In the data rows, zero lies at 4.5, halfway between 4 and 5.
Here are some points:
array([5, 3, 6, 8, 6, 3, 6, 6])
array([6, 7, 5, 1, 3, 6, 2, 3])
array([5, 6, 4, 1, 2, 6, 2, 2])
array([6, 2, 8, 7, 6, 3, 6, 6])
array([3, 2, 4, 4, 4, 5, 5, 5])
array([8, 2, 4, 5, 5, 4, 4, 5])
array([5, 3, 7, 3, 4, 4, 3, 3])
array([3, 2, 4, 4, 4, 5, 4, 5])
array([6, 7, 4, 1, 2, 6, 2, 2])
array([3, 2, 3, 4, 4, 4, 5, 5])
array([4, 6, 3, 5, 5, 4, 6, 5])
array([5, 6, 5, 1, 2, 6, 2, 2])
array([5, 3, 7, 3, 4, 4, 3, 4])
array([7, 5, 5, 2, 5, 5, 3, 4])
array([4, 2, 3, 4, 4, 5, 5, 5])
array([5, 6, 4, 7, 5, 4, 5, 5])
array([7, 1, 7, 7, 6, 4, 6, 5])
array([7, 5, 7, 5, 6, 4, 5, 6])
array([5, 6, 6, 1, 3, 6, 2, 3])
array([5, 2, 7, 7, 6, 3, 7, 6])
array([4, 5, 5, 4, 3, 5, 3, 4])
array([4, 4, 4, 5, 6, 4, 6, 6])
array([7, 3, 8, 8, 7, 3, 6, 6])
array([4, 8, 2, 2, 4, 5, 4, 4])
array([5, 6, 6, 1, 3, 5, 2, 3])
array([7, 3, 8, 7, 6, 3, 6, 6])
array([3, 3, 3, 4, 4, 5, 5, 5])
array([3, 2, 2, 5, 4, 5, 5, 5])
10 more points follow, each with its number after it:
array([2, 6, 3, 7, 5, 4, 6, 6]) 0
array([5, 6, 5, 7, 6, 4, 6, 6]) 1
array([4, 3, 3, 4, 4, 5, 5, 5]) 2
array([2, 4, 4, 6, 6, 4, 6, 6]) 3
array([5, 5, 4, 3, 3, 6, 3, 3]) 4
array([4, 3, 3, 4, 4, 6, 5, 5]) 5
array([2, 5, 1, 4, 4, 5, 4, 4]) 6
array([5, 6, 5, 1, 2, 6, 2, 2]) 7
array([7, 3, 9, 7, 5, 3, 6, 6]) 8
array([6, 7, 5, 1, 3, 6, 2, 3]) 9
Which three of these numbered points are nearest to each point below, ignoring the 3 directions in which the first points spread most? Their numbers follow each, nearest first.
array([2, 8, 2, 5, 6, 5, 5, 5]) > 3 6 1
array([4, 6, 3, 8, 7, 4, 6, 6]) > 6 1 4
array([5, 6, 5, 1, 2, 6, 2, 2]) > 7 1 4
array([1, 6, 1, 4, 5, 5, 5, 5]) > 3 1 6
array([5, 4, 8, 7, 5, 3, 5, 5]) > 0 1 7
array([3, 8, 2, 5, 5, 5, 5, 5]) > 1 6 3
array([1, 7, 1, 4, 5, 6, 5, 5]) > 3 1 0
array([4, 4, 3, 3, 3, 6, 3, 3]) > 4 7 6
array([4, 4, 7, 3, 4, 5, 3, 4]) > 3 0 1
array([3, 7, 2, 5, 5, 4, 5, 5]) > 6 1 7
array([2, 6, 3, 5, 5, 5, 6, 6]) > 3 1 0
array([5, 1, 6, 7, 5, 3, 6, 5]) > 7 4 6
array([3, 2, 4, 9, 6, 3, 8, 6]) > 7 1 6
array([3, 2, 5, 9, 6, 3, 7, 6]) > 0 1 6
array([5, 6, 5, 1, 2, 5, 2, 2]) > 7 6 8
array([8, 1, 8, 6, 5, 3, 5, 5]) > 2 9 4
array([1, 6, 2, 6, 5, 4, 5, 5]) > 0 3 6
array([6, 7, 5, 1, 2, 6, 2, 2]) > 7 4 2
array([5, 6, 4, 1, 2, 6, 2, 2]) > 7 4 2
array([8, 4, 7, 8, 6, 3, 6, 5]) > 4 7 2
array([6, 4, 8, 7, 5, 3, 5, 5]) > 0 7 1
array([2, 3, 2, 5, 4, 5, 5, 5]) > 1 7 6
array([3, 7, 3, 6, 6, 4, 6, 6]) > 3 1 0
array([4, 6, 5, 7, 6, 4, 6, 5]) > 0 1 3
array([4, 3, 7, 6, 5, 3, 6, 6]) > 0 8 3
array([1, 5, 2, 4, 4, 5, 5, 5]) > 3 0 1
array([2, 3, 2, 5, 4, 5, 5, 5]) > 1 7 6
